Each row has a name. Each question is about the rows just above it.

Columns, left to right: P L Z A
T: [-5.77 -3.27 -8.26 -4.41]
X: [ 6.08 -5.56  6.00 -2.86]
S: [-5.77 -3.27  1.94  7.05]
J: [1.34 3.51 0.29 6.21]
C: [1.70 4.80 0.73 4.61]
Does one of the named rows hold [0.73 4.80 1.70] side by side, in this order?  no
Which column holds this, read top down? [-8.26  6.00  1.94  0.29]  Z
Which column holds [-4.41 -2.86] top down?  A
Shift each entry of [-5.56  6.00] by +1 times 0.01:  [-5.55  6.01]
[-4.41 -2.86  7.05] is in which column, read top down?  A
Does one of the named rows hold [-2.86  6.00 -5.56] side by side, in this order?  no
[ 6.08 -5.77  1.34  1.70] is in which column, read top down?  P

Columns, left to right: nes Goru fufoz Gevi Sikem
Sug: [-1.59  0.76  1.68  0.71 -5.25]
ratu: [-1.36  3.48  0.61 -0.43  0.54]
fut: [-1.36  0.67  2.56  0.72  1.76]
vin: [-1.59  0.76  1.68  0.71  0.68]
Among the named rows, does one hold [-1.36  0.67  2.57  0.72] next to each other, in this order?  no
Shift each entry of [-1.59  0.76] by +1 times 0.01:  [-1.58  0.77]
Does one of the named rows hold [-5.25  0.71  1.68  0.76 -1.59] side by side, in this order?  no
[-1.36] with +1 step of 0.01 on every entry:  [-1.35]
Which column holds this, read top down? [0.54 1.76 0.68]  Sikem
Shift each entry of [1.68] by -1 times 0.01:  [1.67]
Does one of the named rows hold [-1.59  0.76] side by side, in this order?  yes

Columns, left to right: Bopi zoves peta Belim vutin
mogom: [-0.12  0.16  1.91 -1.97  0.00]
kega: [ 1.50 -4.38  2.71  4.40  1.55]
fuzef: [ 2.23 -5.83  3.02  5.79  1.34]
biz: [-0.12  0.16 -0.27 -0.22  0.55]
bes: [ 0.17  0.28 -0.25 -0.64 -0.11]
Notil: [-0.31 -0.10 -0.19  0.38 -0.68]
sutud: [ 0.08 -0.02 -0.09 -0.19 -0.29]
Nom: [-0.10 -0.15  0.02  0.25  0.08]
dazik: [-0.02 -0.12 -0.05  0.09 -0.30]
Does one of the named rows hold [-0.15  0.02  0.25  0.08] side by side, in this order?  yes
Which column holds [ 0.16 -4.38 -5.83  0.16  0.28] top down?  zoves
Which column holds this, read top down? [-5.83  0.16  0.28 -0.10 -0.02 -0.15 -0.12]  zoves

Columns, left to right: lik lofaz bibub Kubu vevuv
Pon: [-2.90  1.29 -1.96 -0.29 -0.54]
tobu: [-3.41 -7.97 -3.79 -3.09  0.26]
fogi: [ 5.24 -0.74 -1.91  3.09 -6.20]
nabe: [-5.77  7.17 -0.06  0.30 -2.74]
livit: [ 4.78  3.41 -0.01  0.47 -1.15]
tivi: [ 6.79  1.18 -0.80  2.01 -7.85]
Bavo: [-2.01 -0.90  0.14 -0.08  0.91]
Which column holds [-2.90 -3.41  5.24 -5.77  4.78  6.79] top down?  lik
Does one of the named rows hold [ 0.30 -0.06  7.17 -5.77] side by side, in this order?  no
Among the named rows, does one hold [-2.90  1.29] next to each other, in this order?  yes

Columns, left to right: Nebiz ribi Paf liku Luru firif vugik
tisa: [-2.59 -3.59 -5.39 -5.73 -1.36 -4.63  1.60]
lal: [ 1.54 -0.84 -4.00  6.56 -3.31 -6.67  0.61]
lam: [ 1.05  7.03 -6.54  5.25 -0.31 -6.55 -1.25]
Par: [ 1.21 -3.15  2.53  6.54 -0.34  1.20 -1.22]
Which column holds this, read top down? [-5.39 -4.00]  Paf
Which column holds this, read top down? [-6.67 -6.55  1.20]  firif
Is [-3.99  6.56] printed in one of the named rows, side by side and in this order?  no
Shift each entry of [-3.31] by -1 times 0.01:  [-3.32]
Shift each entry of [ 6.54 -0.34] by -1 times 0.01:  [ 6.53 -0.35]
[-0.84  7.03 -3.15] is in which column, read top down?  ribi

Columns, left to right: mag Lutoz salev bon saz pigo pobi Tuve naz nimo
Gef: [-2.54  0.80 -0.32  5.11  2.45  3.39 -3.67 -3.41 -4.96  0.92]
sume: [-3.17  1.15  0.16  5.68  2.33  3.32 -3.98 -3.49 -4.78  0.99]
Reset: [ 1.79  4.21 -4.35  1.74 -5.76 -1.49  6.09 -5.90  0.75  1.29]
subug: [-3.18  0.28  0.58  6.23  2.44  3.47 -3.61 -3.12 -4.70  0.48]
ked: [ 1.56  4.37 -4.07  1.47 -6.14 -1.94  6.02 -6.20  0.28  0.79]
gekuv: [-0.42 -1.79  1.18  3.50  2.88  0.66 -0.91 -5.21 -8.26 -2.61]
gek: [ 1.76  4.07 -4.18  2.00 -5.77 -1.31  6.19 -5.69  0.39  0.87]
pabet: [ 0.11 -1.52  0.95  3.39  3.13  0.48 -0.99 -4.66 -7.49 -2.42]
kili: [ 0.05 -0.62  1.82  3.53  3.20  0.46 -1.63 -5.85 -8.26 -2.71]
Tepi: [ 0.20 -1.96  0.93  3.20  3.79  0.85 -1.05 -5.46 -7.63 -2.09]
Zoraz: [ 1.49  4.48 -4.01  1.42 -5.91 -1.94  6.66 -5.62  0.20  0.39]
ketu: [ 2.38  4.02 -4.01  2.04 -4.45 -1.93  6.21 -6.01  0.59  0.99]
Which column holds this, read top down? [-0.99 -1.63 -1.05  6.66]  pobi
Which column holds this, read top down? [ 0.79 -2.61  0.87 -2.42]  nimo
Is [2.88 3.50] printed in one of the named rows, side by side and in this order?  no
Which column holds [ 2.44 -6.14  2.88 -5.77  3.13  3.20  3.79] top down?  saz
Move every entry of [0.93 3.20] by -1 step of 0.01.  [0.92 3.19]

Columns, left to right: remos pera vesa Feza nov Limid Kigef tibe runi
tesul: [ 0.70  2.84  1.81 -3.71 -4.18  3.80  0.82 -0.69  3.57]
kef: [-1.78 -3.31 -2.16 -1.92 -4.02  2.96 -0.98  0.50  2.10]
kefad: [ 1.32 -3.31 -2.16  5.48 -4.02  2.96 -0.98  0.50  2.10]
Sanap: [ 0.37 -1.92 -2.97  3.63  4.44 -4.10  0.00 -1.24 -5.15]
Telik: [ 1.32 -3.31 -2.16 -1.92 -4.02  2.96 -0.98  0.50  2.10]
gub: [-1.68 -3.05  1.60  3.63  2.07  1.18 -1.69  7.07  3.47]
gupi: [ 1.52 -0.98 -3.99  5.48  2.13  0.48 -1.60  4.58 -0.45]
tilov: [-0.52 -5.82 -3.17  5.21  4.19 -2.94 -1.79  3.20 -2.72]
Which column holds this, read top down? [ 5.48  3.63 -1.92  3.63  5.48  5.21]  Feza
Is [-1.78 -3.32] printed in one of the named rows, side by side and in this order?  no
Does one of the named rows hold [3.63 2.07] side by side, in this order?  yes
Is [-0.98 -3.99  5.48  2.13  0.48] printed in one of the named rows, side by side and in this order?  yes
[ 0.37 -1.92] with +1 step of 0.01 on every entry:  [ 0.38 -1.91]
Shift each entry of [-1.79  3.20] by +1 times 0.01:  [-1.78  3.21]

Columns, left to right: Zalin dekuz Geza mokop Zafoz nema redot
Lavo: [ 0.31  2.85  1.00  2.28 -4.44 -1.08 -0.59]
Boses: [-3.32  1.27 -4.20  2.27  3.48  1.56  5.72]
zut: [ 1.66  4.17  1.32  5.20  5.26 -1.68 -5.82]
Kotup: [ 1.02 -4.62  0.82 -4.21  3.89  1.81 -1.56]
malop: [ 2.09  4.66  2.90  3.92 -2.22 -2.42 -5.55]
kani: [-4.12  3.87 -4.68  4.98  1.82  1.70  2.61]
tol: [ 3.64 -2.03  4.00 -2.51 -1.67 -2.10 -7.66]
mef: [-1.64  0.06 -2.33  0.94  4.45  2.24 -2.18]
tagi: [-3.50  5.56 -3.27  5.50 -0.83 -2.15 -1.01]
Desil: [ 3.70 -3.30  3.26 -3.84  3.85  1.59 -6.22]
viga: [ 0.99  5.26  2.07  4.53 -3.01 -2.07 -4.87]
Shift each entry of [-3.30  3.26 -3.84  3.85] by -1 times 0.01:  [-3.31  3.25 -3.85  3.84]
Shift each entry of [-3.27] by -1 times 0.01:  [-3.28]
Move every entry of [-4.68  4.98  1.82  1.70] by -1 step of 0.01.  [-4.69  4.97  1.81  1.69]
Among the named rows, does one hold [-2.03  4.00] next to each other, in this order?  yes
Which column holds [-1.67  4.45 -0.83  3.85] top down?  Zafoz

Columns, left to right: git Rini fova sebot
ruda: [ 1.11  0.82 -2.34 -6.55]
nalup: [2.11 4.21 3.72 3.87]
Vodi: [4.50 6.19 5.22 2.13]
Zak: [-1.03  0.40 -4.46 -7.47]
Is [ 1.12  0.82 -2.34] printed in one of the named rows, side by side and in this order?  no
Shift each entry of [4.50 6.19 5.22] by +1 times 0.01:  [4.51 6.20 5.23]

Columns, left to right: kevag leta kof rasaz bovi
seler: [ 0.20 -4.88  2.65 -3.94  1.74]
rad: [-3.21  2.60  3.60 -2.77 -2.79]
Nub: [2.79 7.03 2.15 3.45 4.13]
Gal: [ 0.80  4.73 -5.31  6.10 -1.52]
bago: [ 3.25  0.51  3.77 -0.43  5.62]
Bures: [-2.58  2.76  6.75 -4.27 -0.70]
sepog: [ 3.68 -0.61 -4.51  4.62  2.86]
kif: [0.20 7.06 0.84 2.97 0.01]
teze: [ 0.48  1.52  8.16 -4.19  3.52]
Fub: [ 2.84  5.43 -6.29  8.14  0.78]
sor: [ 2.99  0.37  4.68 -1.28  5.56]
[-2.77  3.45  6.10 -0.43 -4.27  4.62  2.97 -4.19] is in which column, read top down?  rasaz
[0.20] with +1 step of 0.01 on every entry:  [0.21]
Is [3.60 2.60] printed in one of the named rows, side by side and in this order?  no

Columns, left to right: ner Kun Pas pame kenak raz
taf: [-1.65  1.72 -7.18 -2.74  0.90 -2.33]
sefug: [-2.53  3.82  2.34  4.49 -4.57  1.56]
lomig: [-1.50  3.01  2.97  2.43 -4.70  4.38]
govu: [-1.50  3.01  2.97 -2.25  0.71  6.51]
Ledo: [ 1.87 -2.04  2.67  2.01 -0.12 -1.80]
fenur: [-1.65  1.72  0.39 -2.74  0.90 -2.33]
Move every entry of [-1.50  3.01  2.97] by -1 step of 0.01.  [-1.51  3.00  2.96]
[ 0.90 -4.57 -4.70] is in which column, read top down?  kenak
Which column holds [-2.25  2.01 -2.74] top down?  pame
Is [-1.51  3.01] printed in one of the named rows, side by side and in this order?  no

Columns, left to right: Lus Fod ladig subi
M: [ 5.10  0.42 -7.10  4.23]
D: [ 5.10  0.42 -7.10  1.11]
F: [5.10 0.42 1.63 1.11]
[-7.10 -7.10] is in which column, read top down?  ladig
The row with [5.10 0.42 1.63 1.11] is  F
[4.23 1.11] is in which column, read top down?  subi

